One vector is turned by the same rotation once a tick. Each row is the vector after some number of ticks, and that number follows the row.
The counts run from 0 to 591.
[165  72 129 156 164 112 101 119 138 117 118 130 133  99 149 121 141 181
 111 134 154 105 115 101  89 115 133 118  93 155 150 162 139 155 123 128
 133 133 170 164 109 123 150 184 118 146 131 127  72 126 153  86  87  86
 161 149 171 161 149 152 128 129 127 103]
519
[152  66 128 146 156 115 100 116 144 105 118 112 112 100 157 143 115 166
 124 117 153 100 126  95  92 122 126 131  94 145 146 163 138 150 121 138
 109 149 161 165 126 114 156 183 112 166 135 107  66 127 153 103 102  93
 175 145 174 176 154 133 129 128 122 115]
547
[164  72 129 135 151 129 104 115 162 117 125 123 130 100 159 116 132 168
 137 127 166 126 118  75  92 117 131 128  93 153 164 166 165 148 138 140
 124 155 150 148 141 115 156 169 118 142 138 115  62 136 128 104  97  87
 174 142 171 172 147 146 155 113 118 119]
285
[158  88 126 136 150 126 131  95 166 124 124 112 119  88 162 113 114 166
 141 119 164  96 136  89 107 116 137 122  81 155 134 163 164 145 127 142
 121 157 169 152 146 123 143 182 108 157 139 111  83 129 133 103  98  94
 177 152 171 177 146 152 144 130 124 115]
211
[149  81 121 145 163 120 115 104 152 125 130 111 120  82 155 135 120 177
 134 130 147  88 140  96  99 110 130 134  89 152 140 164 150 145 123 145
 117 140 181 148 119 120 157 192 110 146 139 112  80 121 143 100  87 101
 168 150 170 165 137 161 129 139 131 100]
135
[153  93 132 129 163 115 114 117 150 129 126 109 107  89 171 129 135 177
 158 139 139 113 127  85 109 108 120 135  86 140 149 165 163 153 126 146
 113 157 164 141 130 110 156 185 112 145 142 108  82 118 130  98  85  99
 161 148 187 180 146 152 146 130 119 109]
308
[159  62 137 149 153 113 111 121 147 112 119 130 121  99 159 118 130 171
 115 116 161 101 127  91  89 129 133 127 100 165 144 158 137 147 123 130
 118 153 163 163 128 113 144 177 115 162 135 103  78 134 164 100 103  86
 179 138 176 170 149 140 129 117 120 112]
187
[174  81 138 144 144 122 124 105 157 119 135 130 121  87 153 108 125 172
 129 125 154 121 113  76  93 118 140 116  75 174 157 160 151 146 137 142
 138 150 158 160 122 125 138 169 109 147 124 112  96 139 149  99  93  94
 165 159 174 177 140 146 138  99 121 102]
19
[155  65 139 141 154 120 102 128 156 118 127 133 127  95 162 118 139 173
 131 125 161 119 121  78  87 125 130 139 107 159 161 165 155 147 134 134
 119 159 151 145 128 109 155 175 119 144 137 109  67 138 141 105 100  86
 178 132 177 172 143 146 147 113 115 115]
282
[150  81 116 149 155 113 108 100 150 120 127 104 125  85 152 142 119 172
 139 124 158  96 132  93  93 103 135 131  91 146 134 175 144 143 126 143
 118 133 176 165 124 124 151 187 116 152 128 123  73 124 132 100  89  85
 172 156 157 165 148 158 127 131 135 111]
526
[160  88 127 141 165 110 117  96 153 130 128 112 112  81 155 133 122 177
 144 142 151  95 121  94 111  99 131 122  77 140 152 159 150 153 126 151
 125 139 170 149 124 116 154 187 103 145 136 120  83 113 136  90  86 103
 148 151 173 174 142 157 131 137 118 102]
495
[167  82 144 145 163 118 120 119 151 121 115 138 123 102 164  97 139 174
 119 127 159 106 117 101 103 128 132 114  88 158 144 153 157 159 119 123
 133 161 160 154 129 120 142 184 110 154 142 115  82 132 153  86  97  90
 164 145 187 175 149 144 148 132 113 107]
220
[162  73 132 154 167 108  98 120 135 117 117 129 128  99 150 124 140 180
 114 134 151 105 114 103  91 115 130 119  93 150 149 160 137 156 119 128
 131 135 169 162 107 122 152 186 116 147 132 125  71 124 154  85  87  88
 158 147 172 163 148 149 127 132 124 102]
518
[172  90 128 141 151 111 100 124 135 113 117 117 120 104 160 123 143 176
 136 129 144 135 105  86  93 110 129 116  82 148 153 172 149 156 129 129
 130 143 158 171 117 124 145 173 122 148 122 125  79 130 136  93  81  78
 161 162 175 175 159 140 141 109 127 114]
348
[172  87 128 138 154 113 127  96 154 123 114 116 116  99 161 111 122 171
 135 128 164 101 120  88 111 113 134 105  71 157 143 156 147 154 126 146
 128 149 167 164 149 117 137 174 109 162 137 111  88 118 147  91  94  89
 162 151 172 176 156 148 136 123 117 116]
571
[160  87 134 140 144 123 130  98 166 121 144 115 113  74 158 124 113 169
 144 122 150 107 129  78  97 112 138 132  78 165 146 167 157 139 136 147
 124 154 164 152 123 124 143 177 103 148 127 107  97 137 139 109  92 101
 169 162 172 182 134 150 136 109 124 101]
23
[150  61 140 151 155 114  99 114 158 108 141 122 113  84 153 146 115 167
 130 121 155 108 114  92  88 118 132 139 100 142 156 168 147 144 129 137
 116 152 146 155 107 120 162 182 102 151 122 118  67 140 139 105 103  98
 162 149 172 182 139 132 135 123 113 104]
453
[142  82 138 146 157 111 117 121 161 126 130 121 122  82 168 125 135 172
 145 115 159  98 134  99  94 116 133 143 111 143 125 177 159 140 123 123
 115 162 164 152 118 123 147 193 113 152 132 120  78 137 128 101  94  82
 178 145 172 176 143 153 143 136 123 109]
246
[166  92 123 137 155 127 114 116 151 129 126 121 135  93 160 107 144 182
 137 137 149 125 125  81  91 111 131 126  86 163 153 170 165 148 135 136
 133 143 170 147 125 124 150 177 124 132 136 120  81 130 132  97  79  86
 171 154 173 163 143 165 147 114 135 105]
318
[173  83 145 145 156 120 117 111 152 114 131 131 113  94 156 110 126 172
 122 131 145 120 105  95 100 119 132 113  73 155 160 154 159 158 128 134
 138 156 151 154 114 127 149 179 101 148 130 118  86 135 149  91  93 104
 152 161 189 185 142 133 146 120 112  98]
32
[171  81 126 140 146 121  99 119 143 103 122 113 116 104 159 128 127 167
 132 122 144 136 107  81  90 116 127 121  79 150 158 167 154 154 134 136
 123 148 150 168 124 123 148 169 116 152 125 117  72 135 139 101  92  87
 167 163 176 183 159 128 145 104 124 115]
363
[159  76 128 144 152 107 123 103 153 123 122 116 116  87 159 125 123 172
 139 121 163  90 133  83 100 114 138 123  90 165 139 163 132 141 128 145
 117 146 174 165 138 111 137 178 114 163 134 102  92 123 152 102  95  88
 176 143 166 171 148 156 122 115 123 113]
558
[166  71 120 147 150 124 102 106 149 105 114 113 128 107 152 126 117 166
 120 116 165 111 119  92  91 118 134 116  85 150 145 167 148 151 128 135
 123 143 160 173 136 125 148 175 116 161 130 121  61 131 142  99  99  81
 175 156 162 171 160 139 139 124 127 121]
175
[164  83 126 139 149 130 130  97 166 122 123 120 129  93 159 105 118 167
 132 120 169 102 134  87 101 120 140 118  82 166 139 161 163 145 130 141
 127 154 168 155 147 125 143 178 111 153 138 111  81 133 139 102  99  89
 179 152 168 173 145 155 146 122 125 114]
209
[167  76 131 139 143 133 107 115 151 103 132 119 117  99 155 123 117 165
 125 118 144 130 118  79  87 123 129 128  79 165 160 163 159 149 135 139
 124 152 153 158 124 125 152 171 112 150 129 108  75 142 148 109  97  97
 174 162 179 181 146 130 146 103 125 109]
378
[174  72 127 144 155 113 105 106 143 109 110 119 121 108 154 121 125 168
 121 125 164 111 110  89  99 118 132 105  80 153 153 156 139 158 126 140
 126 141 157 172 139 115 144 171 114 162 133 116  72 124 151  91  98  86
 163 148 170 173 161 137 133 118 118 119]
552
[159  61 135 155 153 119  97 114 155 110 136 128 132  88 145 132 124 171
 120 122 162 113 112  91  80 116 138 131  99 151 158 169 147 145 133 133
 129 142 150 160 105 127 157 180 109 144 120 129  62 143 138 100  97  90
 165 151 162 170 139 141 137 118 120 104]
79
[161  63 131 154 152 121  98 109 158 110 136 125 133  90 145 132 120 170
 122 124 165 114 109  89  83 114 139 127  94 149 159 170 148 145 134 136
 130 141 149 161 110 129 156 176 107 144 121 131  62 144 132  99  98  89
 163 154 159 172 141 142 139 119 120 108]
80
[168  86 131 138 158 123 112 124 145 126 122 132 134  98 161 104 151 183
 130 138 145 127 121  84  91 117 128 125  88 163 159 164 162 154 134 132
 136 147 167 145 120 121 151 177 123 133 138 118  80 131 141  92  80  87
 166 148 181 164 143 159 147 115 129 103]
316
[166  74 121 144 159 133 109  95 159 119 131 119 132  93 145 121 115 173
 124 137 159 109 119  87  95 111 134 119  76 153 162 157 160 153 134 149
 133 137 161 147 126 126 162 178 106 138 137 123  64 127 136  95  91 103
 161 155 167 167 138 152 144 128 122 105]
490
[170  92 132 136 146 102 119 111 145 121 128 111 106  88 162 127 134 172
 153 127 147 121 111  73 101 105 133 122  79 156 147 170 141 147 134 145
 124 148 163 170 129 114 134 171 113 156 122 109 101 126 140 100  85  85
 163 159 173 184 155 145 130  99 122 113]
368
